Named moves, each a turn or a mirror, and the order they were made in; the first pair answered:
move Gigem:
[ -7   7 -15  11  10  -2  -3   6   3 -13   0  31 -11   6  14   6  31   5
 -33   1  -6  11  -8 -28  23   4  13 -31  -3  10  -7  -7 -19   9   6  16
  -7  21 -18  25  17 -14  23] => [ -8   9 -17  13   9  -5 -10   2   3 -15   0  32  -2   2  13  12  34   6
 -30   4   0  16  -9 -29  16   4  11 -29  -4   8  -6  -2 -22   7   5  18
   1  14 -19  27  17 -13  22]
[-23 -14   0 -29  -3 -13  -4   7   5 -23  13  -6  10   8   4   2  -1 -28
   2   8  12  -5  -4  16  24  16 -15 -12  18   6   4  -5  -9  -2   1   3
   9 -12  -8  20  34   3 -10] => [-17 -14  -1 -32  -3 -10  10  11   5 -16   8  -6   0  11  11 -10  -3 -27
  -1   6   7 -15  -6  22  29  18  -7 -20  24   4   5 -16   3  -2   7   4
  -1  -3  -2  13  29 -10  -8]
[ -5   0  -2  -1  -2   4 -20  -4  -4  -2   1  10   7  -4  -7  11  -5   8
   8   5  15   6  -1  -6  -8  -5 -11   9  -7   2   6   0 -18   3  -5  -5
  -4 -13  -3   4   4  10   3] => [  0  -2   4  -1  -5   9  11   8  -5  11  -3   8 -16   1   2 -13  -6   5
   0  -3  -1  -4  -6   1   2   0   4  -1   0   0   1 -16   4   6   5  -4
 -23   7   7  -5  -3  -4   4]
move guso:
[-19   4  -9   1  12  32   6  -8   5  20  12   0   5  -4 -17 -20   4  16
  -1   9 -10  -5 -12  12  -5  11  -6 -12  -8   3   3  15 -10   8 -13 -13
  -5   7  -2  -5 -30 -18  -2] => [-18   2  -8   4  11  26   5  -9   6  21  11  -1   3  -5 -15 -21   8  15
  -7  13 -11  -2 -16   4  -3   7  -6 -11 -11   2   0  16  -7  10 -13 -14
  -8   9  -4   5 -31 -17   2]
[ 14  -7   9 -11 -24  24  -2  10   6  24 -18   8   0 -16  -1  -7 -23  21
  24 -11  -4   6 -12 -32  -6  13 -12  -4   0   4   5   3 -22   5 -13  -2
  -6  -8  -2 -12   5 -11   8] => [ 19  -6  -4   1 -25   9 -19  -7  17  16 -17   8  -1 -24   0  -2  -9  15
   8   4 -11  17 -18 -42 -11  -4 -18   8 -13  -3  -4   5  -7  -2 -18   2
  -7  -8 -15  10   1  -9  13]
[-22 -13  -3  17  -3   8  11   5 -29  15 -17  -5  19   9  -3 -20 -19  36
  27 -12  -3 -35  33 -10  10  27   3   6   5  23   2 -41   4 -15   9  11
  -8  -4  21 -38 -17  21  38] => [-17 -19 -12  21 -15  -1   2   5 -24  24 -23  -2   9  -3  16 -17  -3  33
   0   8 -10 -21   6 -31   9  18  -5  10 -15  22  -8 -34  18 -21   3   9
 -39  13  18  -7 -17  25  59]
move vifo:
[ -4 -23 -31   3 -18 -18 -70  11 -11  -6  -6   4  17  23   1  43   8  -6
 -38  35   0  15 -15 -22 -38 -33 -26  15 -17  -2 -27   0 -10 -26 -39   9
  18  18   6  35  13 -21  10] => [ -6 -28  -7 -11 -34  13 -53  41 -21  30 -21   8   5  27   5  22 -23  16
 -11  21   1   6 -30 -44 -33 -10 -19   1 -20  13 -24  -7 -38  -6 -42  -3
  -8  22  12  18  10 -26  22]
[  5  18  -7  -3  20  13  34 -14  -4 -20  -4 -20 -21 -15 -27 -11 -24   1
  14  -2 -20 -30  28  11  11 -13  17  17  24 -23  11 -29  34 -14  10   3
  13   5 -25 -25 -23  -6 -29] => [  5  13 -23   3  27 -18   3 -21   5 -46   3 -14  -5 -19 -11  14   0 -20
 -12  17 -14  -6  17  13   1 -27   3  22  10 -23   4  -8  44 -38   4   7
  10   8 -23  13  -9  10 -20]
[  8  22  -6  -3  11   6  -4  38   5  11   1   9  -6   6  -1  -3   9  -4
  -9  -7   3  25  -5  12   0  10   3  12  -4  15 -20   8  17 -25 -13   1
  -2  12  26  26  31 -12   2] => [  4  22  -1  -8   8  17   5  42   0  25  -5   8 -11   6  -5 -13   0   8
  -1 -16   2  17  -5  10   5  12   7   6  -1  15 -19   2  14 -17 -15  -2
  -5  11  29  16  27 -17   1]
[ -3 -10   0  10  -4  -4   8   0   2  13   2   9   0  -5   3  -8   2  -6
 -11  25 -21   0 -21 -32  -2   4   2  -3 -11 -13  -3   1  -2   3   3  12
 -10   8  -8  20   6   8   6] => [ -3 -12   6   9  -5   8  17   4  -2  19  -4  11  -3  -5  -4 -17  -6   1
  -4  22 -22  -8 -15 -33  -1  10   7  -5 -10 -16  -1  -4  -5   8   5  11
  -8   7  -9   7   2   4   2]
Now pairs of rows:
Between the rows of a pair lie two moves.
[  1  -4  -5  -4   5 -21 -14   7   6 -17   8   4   5  -3  22   9  10 -14
  -9  15   9  27  -9   4  -4  -4  -2   1  -2   1 -13  19  -3 -26   0  -1
   1   9  17  24  14  27   8] => [  1  -3  -6   3  -7 -13 -25  -6   9 -12   3   2   6 -18  11   6   9  -5
  -9  18   1  30 -14 -15 -11  -8  -7   8  -9  -4 -12  21   3 -17  -5  -1
   4   5   4  29   5  22   9]	vifo guso
[  7   5 -17  26  -7  -7  -7 -23  19   9  -6  -9 -20 -19  -3  -4  15  -3
 -23  20 -10   9 -12 -27  -8 -26  -6  11 -11  -8  -7   0  25   0  -2  15
 -11  15 -23  22 -10   3   9] => [  3  12 -17  34   1   1  -9 -34  15  -1   0 -10  -2 -20 -27   2   8   2
   0  10  -7   0  16 -15 -10 -28  -3  16   0 -11   6  -2  14   6   2  17
  23  -9 -30   1 -12   0 -16]	vifo guso
[ -1   4   2  -3 -25  10 -14 -12  11  14  -9   3   1 -16   9  -1  -8  14
   9   2   4  -3 -12 -26 -13  -1 -21  -1 -20   8  -6  14 -19  15 -18 -14
 -10  -4 -17   8   6   6   6] => [ -1  12  -4  11 -14  12   2 -34  11   1  -2  -6   1 -14 -13  -9  -6  18
  14  -8  -7 -19  13  -8 -11  -8  -9   0  -9  -3  -1  -4  -3  22  -4  -6
  12 -17 -24 -15  -4  -8 -15]	vifo vifo
[-16  -5   4  -5  -6   0 -18   2 -13 -12  14   3   8 -14 -13  -6   4  -7
  14   8  11  -2 -13  -5 -11 -15  -7   5 -23  26  -5   7  -9  -7   6  -9
  -6  -6 -13   6  15  13  -6] => [-14  -8   9  -8  -9  13   8  13 -18   2   7   0  -6  -7 -11 -24  -6   0
  15  -2   1 -13 -18  -3   0  -8   3  -2 -17  27  -4 -11   0   2  10 -11
 -20   6  -6  -8   7   0  -2]	vifo Gigem
[  0 -14  -3   0  -9  -8  10  -2  14  -3   7   1  10   7 -13  12  10   0
 -11   6   4  12   5 -16 -26  -8  -7  -9 -18   4 -21  13  -1   4 -28  -2
  -3   2   7  -9 -13  -2  22] => [ -4 -14   2  -4  -4  -1  15   3   8  -3  12  -1  12  13 -20   9  -2   4
   2  -3   6   0  16  -5 -22   2  -3 -14  -6   7 -15   7 -10   6 -23  -1
  10  -6  12 -27 -11  -6  14]	guso guso
[ -2   1  -3 -31   1   8  17 -16  -9 -13   9   9 -18   3  22  -2  -9  -9
 -28  12 -16   6 -17  -4   5 -17 -20  -7  -7  -2 -18   7  22 -15  -5  10
 -17  11 -14 -18  -8   0  25] => [ -1   1   3 -31  -4  19  29 -15 -14  -3   6   7 -23   4  16 -13 -17  -1
 -19   3 -17  -6 -11  -4   7 -12 -16 -11  -3  -3 -12   0  21  -5  -3   7
 -16  11 -12 -32 -12 -10  18]	vifo vifo
